In the rows, zero is written as 128.
Rotation paths and how fast each direction turns (deg/step):
Each turn is a multiple of 5 degrees from 10 to 175, or 0.
Each row of a path follows its step; steps can be skipped.
Rotation 1:
step 6: [88 151 139 122 114 136 122 118 170 94 106 112 187 146 126 119 118 128 179 128 130 117 159 145 161 128 152 105 114 125 111 161 93 127 123 110 120 163 117 149 109 107 132 90 140 111 102 140 121 120 108 117 115 122 144 132 128 125 109 151 97 94 87 158 116 81 151 128 138 100 144 111]
step 10: [114 158 124 121 145 118 124 130 161 144 142 103 139 164 132 103 130 150 140 130 144 127 125 163 99 172 142 82 164 148 134 139 114 82 151 107 106 116 119 165 120 113 137 92 87 121 114 150 131 124 99 104 142 101 139 146 129 143 76 136 120 124 111 111 100 135 165 117 112 92 151 110]
step 11: [122 130 137 121 134 87 105 153 143 117 114 167 130 137 158 134 122 169 134 134 134 157 127 143 129 164 164 159 150 141 146 151 79 126 129 123 111 122 107 98 140 108 144 143 105 114 154 139 139 129 133 142 125 175 104 121 95 151 138 110 107 160 128 119 97 109 120 166 116 104 72 170]
step 12: [106 165 126 127 149 97 141 108 94 118 100 115 115 192 119 98 113 137 113 160 153 91 168 98 106 134 162 97 110 140 139 148 115 119 115 117 106 130 98 131 184 102 109 152 144 119 113 128 161 163 108 138 123 128 149 95 131 152 123 135 113 125 99 141 129 135 117 122 131 154 144 128]
step 13: [131 115 154 120 120 133 126 151 132 114 151 98 148 181 115 105 126 156 148 155 137 133 148 154 109 122 128 163 113 146 128 138 66 108 111 130 143 138 151 142 114 93 188 143 122 111 123 119 144 104 139 109 140 98 116 76 119 144 106 107 140 109 167 102 117 139 121 135 117 94 162 140]
step 19: [160 167 164 91 107 125 114 107 111 129 115 139 134 136 136 127 128 137 168 141 154 155 153 103 155 157 97 115 123 135 115 103 143 126 122 149 116 117 119 142 137 162 129 128 136 122 100 145 155 108 146 106 148 135 125 62 168 129 118 92 102 140 104 94 107 147 139 130 124 138 190 125]
step 24: [113 140 186 118 122 104 108 127 117 80 158 133 123 172 134 123 169 139 135 153 130 120 128 184 127 88 146 163 134 125 132 127 111 104 126 125 103 126 122 147 105 122 139 154 142 97 100 141 84 155 125 131 131 107 150 132 146 137 116 112 108 81 108 179 134 122 100 132 119 141 135 129]
Speeds:
[132 131 126 130 136 126 118 127 123 128 125 122 123 130 126 137 124 123 126 130 123 129 138 140 122 129 131 140 118 129 123 121 129 128 128 135 126 126 128 129 118 136 131 128 123 134 134 132 135 128 134 132 122 134 119 124 128 118 136 123 128 119 125 115 123 125 125 128 126 121 127 136] | 175
[135 129 122 127 136 127 123 121 126 125 119 131 128 139 129 124 139 135 129 136 135 133 125 116 132 126 128 135 138 127 126 121 134 136 131 130 125 126 119 127 127 134 126 132 132 132 129 131 127 125 127 132 131 141 128 123 133 127 134 142 128 139 133 130 117 131 128 130 130 129 129 131] | 95
[131 129 135 131 130 125 128 133 130 124 128 131 126 134 134 126 128 136 123 120 126 137 130 126 126 135 125 115 124 133 134 132 149 126 134 130 132 133 130 135 122 132 134 130 125 125 134 132 130 123 132 125 128 125 128 129 128 122 124 127 133 125 122 141 123 124 138 129 139 123 117 136] | 70
[133 123 128 119 132 126 126 142 124 140 130 129 122 122 119 124 127 128 126 126 135 138 127 126 132 134 124 137 126 128 135 124 120 132 132 129 129 124 127 140 134 127 126 129 118 126 121 127 127 120 123 123 129 133 128 128 132 127 119 124 136 122 134 123 122 132 142 122 132 125 136 129] | 120
[129 119 122 131 128 134 129 125 130 116 128 123 124 126 139 126 126 136 128 130 132 136 134 134 135 126 130 145 130 121 127 140 128 130 129 127 138 128 135 130 123 128 127 127 132 117 117 124 124 121 133 130 120 130 128 122 124 132 124 127 126 126 133 128 129 125 131 134 124 122 115 121] | 160
[128 120 127 116 116 128 129 131 123 128 128 133 122 125 126 127 119 140 124 135 126 124 135 123 119 121 120 125 126 127 134 126 132 129 129 126 134 121 127 127 130 126 117 119 128 122 130 130 135 121 126 132 119 130 125 128 134 130 132 127 121 135 118 126 128 127 129 136 121 136 129 141] | 100
[126 125 120 121 131 125 126 134 128 123 133 117 136 138 119 127 133 140 131 129 126 127 132 120 135 135 127 126 118 124 120 131 127 123 123 135 130 131 131 132 121 129 117 128 137 130 132 124 124 135 129 129 123 124 132 129 135 132 134 120 124 123 134 126 136 139 131 125 137 128 130 133] | 100
